Each row has a name. Each piece below is followed by the name of the row it came from, unless a question asks for something else. Each question is about the rows just above it.

Columns, left to right: Y C D E H X B V K
[108 122 131 166 102 109  76 168 172] -> naro
[151 125 159  89  98 129 126 127 130] -> Konom
[190 151 125 160  89  93 158 117 155] -> tar
[ 88 109 133  95 157 108 135 145  73] -> Nefav
Where do [ 88 109 133  95 157 108 135 145  73] appear? : Nefav
Which column holds this, read top down? [155  73] : K
The next 2 entries after [ 89  93 158]: : [117 155]
Which row holds [ 76 109 102 166] read backwards? : naro
The next 2 entries after [151 125 160  89]: : [ 93 158]
[ 89 160  95] is in which column, read top down? : E

Columns, left to right: F N M P S A J Q
[109 149 146 116 133 164 127 136] : daz
[103 108  82 144 119 111 106 105] : Nefav
[ 98 166 133 164 116 146 122 118] : nagav
[139 105 129 104 128 115 119 112] : pago
[175 140 140 121 150  94 131 115] : tar
[135 124  93  66 109 115 107 128] : Bubup
Give the next 2 entries after [133 164 116 146]. : [122 118]
Which column holds this, read top down? [105 118 112 115] : Q

Columns, left to right: lat pipa Medi lizem mufos kero Nez tibe mugaz
[ 69 147 128 133 163 111 125 126  81] -> Nefav
[ 98 131 146  64 125 120  98 151  95] -> nagav
[135 118  86 125 135 115 129 128 125] -> tuno
[174 130 110 121  76 133 140 150 137] -> Konom
[113 142  82 105 107 105 122 150  83] -> daz
asked: [ 69 147 128 133 163 111 125 126  81] : Nefav
Which row holds this, read backwards? [135 125  86 118] : tuno

Columns, left to right: dav dinu Nogo dubul mede Nuze fumaf meru tugid
[127 147 171 105  73 108 104 106 179] : nilu
[154 129 143 106 140 161 116 162 167] : Konom
[ 93  82 189 122  73 104 113 147 110] : pago
[ 86  82 152 145 170  95 128 119  94] : tuno
[180  72 143 167 106 109 110 167 117] : nagav
[165 151 147 156 188 100 121 191  89] : Kuvi
Which row holds [106 167 143  72 180] read backwards? : nagav
Give the next 2 entries after [ 82 152 145 170  95]. : [128 119]
Which row holds this, read backwards? [162 116 161 140 106 143 129 154] : Konom

Columns, left to right: Koz Rukid gatof nera Valem Zotem pas tubi Dusi Mufev
[121 106 118 182 170 130 115 143 148 124] -> Nefav
[158 140 130 121 170 182 143 115 150 132] -> nilu
[103 120 155 140  86 165 157 121  64 115] -> Bubup
[115 143 182 170 121 130 140 158] is which row, read backwards? : nilu
Give the next 2 entries after [155 140]. : [ 86 165]
Which row holds [121 106 118 182 170 130 115 143 148 124]? : Nefav
[124 132] is in which column, read top down? : Mufev
What are the next 2 entries after [165 157 121]? : [ 64 115]
The next 2 entries after [170 182 143]: : [115 150]
Which row holds [132 150 115 143 182 170 121] read backwards? : nilu

Columns, left to right: L U T Z R G
[ 63  77 126 128 128 155] : naro
[ 99 119 131 167 171 127] : Konom
[125 112 135 167 127 171] : Vad
Which column holds [167 167] top down? : Z
Give the next 2 entries after [ 77 126 128]. : [128 155]
Which column holds this, read top down? [171 127] : R
[171 127 167] is which row, read backwards? : Vad
Which column holds this, read top down? [ 77 119] : U

Columns, left to right: maf lodup peta Tos tena tipu
[122  65  78 137  65 105]  Kuvi
[ 65  78 122 111 188 154]  Vad
[ 42  83 128 106 212 154]  tuno
The next 2 entries after [ 78 122]: : [111 188]
asked: [ 65  78 122 111 188 154] : Vad
Which row holds this, read backwards? [154 188] : Vad
Give the next 2 entries after [ 65  78 122]. : [111 188]

Columns, left to right: loto Lof rul tal rifik Karat
[108 164 103 136 130 158] -> Bubup
[119 141 116 127 134 127] -> nilu
[184  88 111  86  94 119] -> naro
[ 73 152 125 158 157  64] -> tuno
[171 152 125 158 157  64] -> Konom
[113  88 111  86  94 119] -> Kuvi
[144  82 114 154  98 130] -> pago
[113 164 103 121 136 191] -> Nefav
[108 164 103 104 130 158] -> Vad
[105 164 146 168 155  99] -> tar
[130 142 118 140 110  94] -> nagav
Which row holds this, read backwards? [111  88 184] : naro
What are the next 2 entries after [119 141 116]? : [127 134]
Which row holds [108 164 103 136 130 158]? : Bubup
asked: [171 152 125 158 157  64] : Konom
[125 125 111 114 103 103 146 118] is in which column, read top down? : rul

Columns, left to right: gino zib tomed loz
[132 130 110 114] -> Nefav
[137 135 122  87] -> Konom
[107 125  61 125] -> Vad
[107 139 120 122] -> pago
[166  86 101 176] -> tar
[151  86  83 163] -> naro
[130 144 152 155] -> nagav
[133  91  61  87] -> nilu
[141 144 153 177] -> Bubup
Where do [133  91  61  87] appear? : nilu
asked: [151  86  83 163] : naro
Where do [166  86 101 176] appear? : tar
asked: [107 125  61 125] : Vad
asked: [130 144 152 155] : nagav
Which column holds this, read top down? [137 107 107 166 151 130 133] : gino

